In the data rows, 128 means zero.
Some points, each followed by its number:
[158 152 147 149 146 148 159 156 154 146 154 176 147 156 147 156 143 153
 158 147 172 147 147 143 148 165 164 149] 0
[166 151 137 158 153 148 149 218 174 147 146 150 144 149 150 151 151 154
 151 145 189 139 153 152 145 219 151 145] 1
[162 156 151 152 150 150 152 173 154 158 149 138 158 147 153 151 149 149
 154 150 157 150 153 149 154 142 155 150] 2
[161 161 159 154 155 150 152 158 156 158 159 153 150 163 156 151 157 152
 152 160 165 152 154 154 155 163 156 159] 3
[150 174 153 150 152 158 156 153 152 155 151 157 158 136 144 156 141 153
 146 170 148 151 148 146 162 151 145 148] 4
[160 149 167 153 147 148 155 164 158 159 203 158 157 148 189 155 150 154
 150 152 164 154 151 142 149 165 171 186] 5
[185 162 179 163 155 161 155 174 158 161 166 166 182 161 160 163 157 163
 152 174 167 174 155 152 191 153 159 160] 6
[139 156 152 155 164 156 148 142 149 157 147 140 143 160 149 147 162 151
 154 153 137 157 156 151 142 150 147 149] 7
[172 170 160 166 165 183 154 179 161 182 167 148 155 202 166 157 147 152
 158 200 193 163 162 192 156 186 178 150] 8
[149 151 159 153 142 153 148 145 152 159 152 157 147 162 152 152 158 149
 148 156 159 152 147 155 140 148 153 153] 9
[161 135 140 140 151 136 152 160 156 137 172 162 158 143 191 158 154 155
 152 152 160 140 152 136 156 157 171 166] 10
[145 140 148 153 154 146 153 146 152 153 158 158 164 144 150 153 153 152
 153 155 151 147 152 145 151 142 154 151] 11
[152 156 159 156 158 153 141 160 154 157 151 131 138 150 150 140 179 141
 159 153 157 160 158 157 132 153 154 153] 12
[149 142 142 149 158 147 149 159 148 135 164 149 157 132 177 149 161 149
 155 151 155 138 156 137 155 140 183 165] 13
[143 142 138 139 145 144 152 148 149 145 146 163 157 137 152 155 147 157
 147 139 140 139 146 138 160 143 147 148] 14
[169 169 175 161 140 162 175 145 151 169 164 220 218 188 157 182 131 174
 145 169 146 161 140 172 255 155 152 152] 15
[155 165 182 161 147 170 149 161 155 168 147 137 142 191 145 149 145 151
 155 160 160 180 149 181 145 162 149 149] 16
[158 156 151 152 151 162 156 161 157 163 138 164 158 150 140 156 148 154
 153 144 156 148 151 149 166 168 141 148] 17
[160 160 152 154 158 155 148 162 153 159 152 144 145 165 147 147 151 150
 157 157 167 161 153 154 158 157 156 151] 18
[155 175 167 156 164 157 151 160 153 163 153 141 144 177 148 149 152 153
 153 170 166 160 160 162 141 159 151 154] 19
[151 167 167 156 153 159 155 151 153 155 179 152 161 162 171 154 150 153
 153 146 156 162 154 174 154 145 165 207] 20
[147 155 144 152 157 144 161 146 153 150 141 165 169 153 145 165 154 162
 154 149 152 150 153 143 177 147 146 143] 21
[234 137 133 140 148 138 149 147 153 139 137 140 151 132 154 145 144 149
 151 135 180 137 150 134 145 199 143 140] 22
[152 147 149 154 156 149 151 153 152 151 151 147 147 148 150 150 154 149
 155 147 153 146 161 147 147 151 151 151] 23
[200 164 154 148 151 159 150 216 159 156 144 157 151 154 149 150 148 151
 155 160 193 161 154 151 147 218 148 148] 24
[145 144 142 141 155 143 155 151 150 140 155 186 169 142 160 156 151 158
 155 147 146 147 150 140 174 149 161 159] 25
[164 160 160 163 154 171 158 157 156 185 146 172 163 149 147 157 152 159
 154 167 164 163 154 193 160 158 153 157] 26
[161 148 149 149 146 150 160 160 155 156 140 158 169 149 143 156 143 160
 152 147 158 151 156 151 165 164 145 143] 27
[154 147 160 153 151 141 149 145 149 144 185 137 141 165 177 148 153 146
 153 142 161 142 152 148 146 158 163 174] 28
[163 150 143 148 153 150 149 156 158 150 159 141 142 151 155 148 150 148
 149 149 159 151 150 139 140 169 154 146] 29
[156 152 154 147 152 144 149 154 154 146 145 136 136 147 146 146 165 151
 163 145 151 155 162 150 145 146 150 153] 30
[184 162 153 161 154 169 152 196 157 155 159 152 150 151 166 154 155 149
 154 169 201 180 154 166 151 165 153 159] 31
[155 181 211 186 151 184 155 151 153 174 152 165 164 184 156 154 153 153
 152 181 154 200 153 182 150 160 155 158] 32
[151 172 160 164 147 153 150 162 154 162 155 139 146 160 154 148 145 149
 151 152 150 175 149 159 143 142 150 155] 33
[151 158 159 157 137 159 172 137 144 160 155 180 149 158 157 182 136 167
 150 156 140 157 142 160 255 136 153 153] 34
[166 144 148 151 139 148 153 207 166 147 148 152 153 147 150 150 144 154
 139 148 202 149 137 150 162 203 143 143] 35
[155 158 166 156 155 160 149 156 153 173 159 144 151 157 157 151 153 153
 153 166 161 153 154 165 146 155 160 158] 36
[146 135 156 150 153 143 155 153 161 150 134 158 152 138 140 159 154 153
 153 141 161 137 155 149 158 171 137 138] 37
[160 198 178 208 153 150 157 163 155 190 214 174 163 179 203 157 154 157
 153 160 152 165 154 172 159 153 202 210] 38
[155 168 186 171 150 165 157 155 155 158 182 157 163 161 154 151 154 153
 151 182 153 172 152 183 152 158 161 159] 39
[146 147 149 145 154 145 164 155 152 149 158 255 184 139 157 168 152 172
 152 150 148 144 151 139 213 155 151 159] 40
[162 145 141 147 149 140 158 153 152 145 152 163 177 140 152 159 139 161
 148 142 140 144 144 137 166 148 153 146] 41
[148 172 190 181 153 167 155 148 150 168 159 162 156 183 148 154 153 154
 153 193 152 182 153 208 163 146 148 146] 42
[147 158 157 160 151 159 148 148 153 164 150 144 148 166 150 149 149 151
 152 156 154 157 153 161 143 147 155 152] 43
[166 165 174 157 148 167 148 157 158 163 139 141 149 151 139 149 145 153
 150 156 168 155 148 159 140 173 141 136] 44
[182 146 163 152 153 147 157 167 166 150 159 162 166 136 167 159 151 157
 153 144 156 138 154 140 164 206 153 180] 45
[154 226 255 208 153 163 154 155 154 200 154 165 165 188 156 157 155 155
 153 172 148 169 154 255 168 149 160 164] 46
[149 145 138 144 154 144 153 149 151 142 153 149 149 139 153 153 144 154
 150 138 148 144 152 146 158 148 153 151] 47
[134 143 142 147 141 145 166 132 152 141 147 187 183 144 144 172 143 158
 150 142 137 145 156 144 184 132 153 149] 48
[149 150 149 151 233 153 160 147 151 151 150 154 169 152 152 159 255 158
 187 147 150 154 199 152 210 151 151 151] 49
Which three points above are nearest to each new point by angle, seen from the average point of the numbered points? Their numbers follow each, nearest first.
[156 156 155 155 160 155 152 154 153 153 151 148 143 157 152 156 138 151
 145 157 161 162 145 156 141 162 154 152] 29 43 44
[147 154 154 153 233 149 148 173 155 151 153 162 150 153 155 156 255 150
 187 150 149 151 193 151 138 154 157 153] 49 12 30
[154 157 160 147 159 153 148 152 153 146 166 137 148 157 150 147 156 148
 155 148 153 152 157 150 143 158 166 171] 28 12 30
[159 159 166 160 151 168 157 167 155 166 157 185 160 165 150 155 153 156
 159 158 153 158 165 167 161 150 150 153] 26 42 32
[161 160 160 155 233 157 160 146 150 153 171 255 160 154 164 160 255 169
 183 154 155 153 171 160 170 152 164 171] 49 40 25
[155 145 161 146 153 157 155 170 155 143 185 159 164 145 172 153 150 153
 152 149 159 158 153 149 155 173 184 172] 5 10 13
[161 134 136 150 152 138 150 155 155 136 172 148 148 139 155 149 152 150
 153 133 156 143 153 137 145 172 156 151] 29 47 23
[158 165 162 160 158 160 160 160 154 158 141 199 157 163 145 162 148 157
 149 160 155 161 151 163 159 167 148 150] 40 15 26
[179 161 147 151 155 146 152 181 154 142 138 152 154 138 142 152 154 152
 154 165 171 162 155 158 150 167 145 142] 24 1 35
[155 150 154 151 191 162 153 159 149 152 153 154 150 161 150 152 184 152
 164 160 170 151 161 150 156 158 155 181] 49 12 3
[154 160 157 162 156 162 159 152 153 160 152 223 158 163 148 156 154 162
 147 157 147 156 143 178 170 147 147 146] 40 15 26
[198 157 157 154 149 157 151 176 162 154 169 148 147 166 158 151 138 154
 151 154 184 152 151 156 143 183 150 151] 24 22 31
[150 165 170 161 164 173 152 151 152 156 153 153 154 177 151 157 155 158
 156 173 158 179 160 185 154 154 151 149] 42 32 16
[161 170 166 153 154 154 155 158 156 169 177 158 153 182 183 153 154 154
 153 161 162 161 155 169 150 168 173 182] 38 20 5
[163 143 144 144 153 142 146 155 155 144 146 132 140 145 153 140 141 145
 146 140 165 143 145 142 135 163 157 146] 29 23 47
[142 163 155 159 173 158 147 149 152 164 161 173 144 151 159 157 173 148
 165 158 161 155 159 156 153 158 159 162] 49 12 7
[140 152 140 162 154 166 154 156 153 150 197 158 153 166 168 154 154 158
 154 143 156 169 155 141 156 154 159 172] 5 28 20
[161 150 162 153 153 160 149 188 160 161 152 139 144 165 147 146 152 145
 154 170 213 161 154 161 140 154 155 146] 31 18 35
[149 147 149 152 142 151 148 151 152 155 151 149 160 155 152 157 138 155
 147 150 142 153 145 152 144 152 149 155] 14 47 11
[155 168 189 164 155 163 155 151 157 150 158 168 150 166 159 151 163 151
 157 169 148 164 153 151 148 167 155 164] 32 39 46
[151 157 159 155 177 154 158 147 150 152 150 163 156 156 151 150 186 154
 163 156 146 156 172 153 158 150 149 148] 49 7 30
[162 149 142 146 174 146 154 164 155 146 157 145 175 151 145 152 176 157
 173 145 171 148 167 158 157 167 156 152] 49 30 1
[158 141 143 144 153 155 156 158 154 143 145 165 153 142 143 151 154 155
 153 147 174 150 154 147 151 163 148 145] 37 0 27
[145 156 149 159 155 147 150 151 153 152 160 140 144 158 146 149 158 149
 157 157 138 156 149 152 160 156 147 154] 7 30 23
[155 160 157 152 160 163 158 154 154 155 144 193 169 155 144 161 160 162
 158 150 171 146 152 158 171 152 141 150] 40 21 48
[147 173 163 160 156 155 155 145 148 150 146 151 152 153 152 154 154 151
 157 166 145 158 160 153 143 144 159 151] 7 43 33
[236 183 171 170 159 173 152 172 169 173 152 159 149 184 153 155 155 149
 156 177 232 160 154 166 150 219 155 151] 24 8 31
[157 153 158 154 233 155 149 157 154 154 164 140 141 165 160 151 255 146
 167 157 155 152 199 156 139 161 157 157] 49 12 7
[147 150 148 148 135 145 158 153 154 143 143 219 166 142 151 157 138 156
 139 145 146 150 137 149 158 157 146 150] 40 25 48
[145 162 150 152 152 150 151 156 150 150 150 158 159 151 157 153 155 155
 147 143 149 150 150 152 171 149 147 156] 14 21 47
[146 155 150 151 140 150 154 147 151 152 147 176 178 155 152 156 171 159
 148 151 149 153 139 151 159 145 148 149] 48 21 25
[156 149 154 150 156 149 158 158 153 151 153 211 181 148 151 163 156 162
 157 145 158 148 158 149 193 154 150 163] 40 25 48
[159 153 151 155 151 152 159 153 155 149 154 178 172 154 154 159 156 153
 146 151 170 149 154 152 169 153 160 158] 40 25 48
[148 162 172 154 160 167 152 159 153 157 148 160 162 173 147 149 162 155
 159 163 150 154 159 166 155 144 146 150] 42 32 16
[150 144 139 149 146 142 152 148 151 147 162 134 140 141 171 148 143 146
 148 140 145 144 147 139 144 151 164 162] 47 23 29
[152 145 140 147 161 148 151 149 152 151 151 148 145 139 147 153 164 147
 156 143 162 143 158 140 147 149 153 157] 23 47 30
[146 154 151 155 146 153 154 155 155 154 178 166 149 149 162 150 150 152
 141 156 144 154 154 152 141 144 163 174] 5 20 28
[152 150 144 152 154 150 150 152 152 148 166 146 152 143 159 149 147 152
 157 149 152 150 160 140 146 151 164 169] 13 23 47
[145 157 158 160 147 151 148 137 146 156 143 136 141 173 143 143 143 146
 148 176 140 159 148 171 137 133 143 143] 43 7 9
[163 157 158 158 194 160 169 158 156 154 176 245 168 155 164 165 193 172
 170 158 173 157 169 158 193 159 162 164] 40 49 15
[235 165 156 157 153 160 160 210 165 161 147 191 175 160 153 159 153 160
 152 158 234 156 153 152 164 255 151 149] 24 35 1
[159 158 180 154 159 154 149 157 158 155 255 148 145 155 178 149 160 146
 156 164 162 170 155 148 142 145 184 165] 5 28 38
[153 153 156 161 148 154 160 161 150 155 171 177 170 161 152 162 255 163
 164 153 149 156 180 162 151 147 159 160] 49 12 30
[167 164 185 166 157 165 152 178 161 174 170 156 154 200 158 145 147 155
 156 185 177 163 156 190 146 189 154 166] 8 16 32
[138 151 147 147 155 150 153 134 146 152 205 137 151 155 176 152 153 154
 153 151 137 151 155 140 147 134 166 171] 28 5 13
[146 151 147 148 157 154 151 147 150 151 144 147 147 151 153 149 161 150
 154 147 146 155 155 157 147 146 149 147] 7 23 30
[169 141 149 149 153 142 154 152 150 140 155 151 150 152 184 157 152 152
 152 142 154 150 154 139 156 163 150 156] 10 28 47
[165 153 186 166 154 140 146 148 150 157 145 138 143 146 151 149 153 148
 154 171 168 157 154 163 141 200 166 154] 44 3 36
[165 162 151 156 153 150 156 164 158 182 162 163 159 175 163 156 155 163
 154 142 158 150 154 163 161 163 170 153] 38 8 26
[141 165 158 158 153 156 150 137 150 152 183 141 149 153 176 149 152 149
 153 145 141 148 154 147 141 170 173 161] 28 5 13
[148 159 160 158 198 161 147 149 154 160 165 139 145 160 162 150 255 147
 163 160 149 158 177 167 143 147 157 161] 49 12 7
[148 151 145 149 144 152 152 156 153 146 157 161 157 141 154 148 139 153
 140 147 150 148 144 145 154 149 154 160] 14 47 41
[148 165 180 162 146 169 149 158 153 166 148 134 139 174 153 150 150 146
 149 169 148 166 150 166 140 149 156 153] 16 43 19
[150 148 153 158 168 153 157 150 153 157 154 173 176 155 160 156 153 164
 160 157 154 157 157 150 182 161 152 164] 40 25 15
[151 155 145 162 154 151 153 156 153 153 137 156 156 164 142 153 155 154
 153 159 153 148 155 157 161 152 143 140] 21 7 37
[144 156 175 155 150 159 149 135 151 154 140 149 162 161 142 151 151 156
 151 163 132 149 152 161 160 134 141 153] 7 43 9
[167 162 152 157 141 157 155 159 156 159 144 151 151 159 141 155 163 151
 153 170 164 151 139 167 149 157 145 146] 44 9 16
[152 163 156 161 174 150 157 148 150 169 166 156 166 161 153 161 182 159
 155 164 146 149 158 154 167 152 157 149] 49 7 21
[166 155 171 159 156 161 154 157 157 154 154 148 149 144 147 149 153 150
 153 160 152 154 155 154 146 176 146 151] 44 29 12
[149 153 154 151 195 153 150 146 150 151 139 156 152 160 145 153 255 152
 178 156 146 152 149 158 144 149 145 144] 49 12 7
[151 160 161 159 205 157 158 148 151 159 144 196 165 171 148 162 225 162
 160 167 149 159 175 157 174 150 149 149] 49 40 21
[144 156 158 158 140 159 175 139 147 158 148 209 190 161 155 180 134 162
 144 156 144 157 145 163 197 144 152 152] 15 40 48
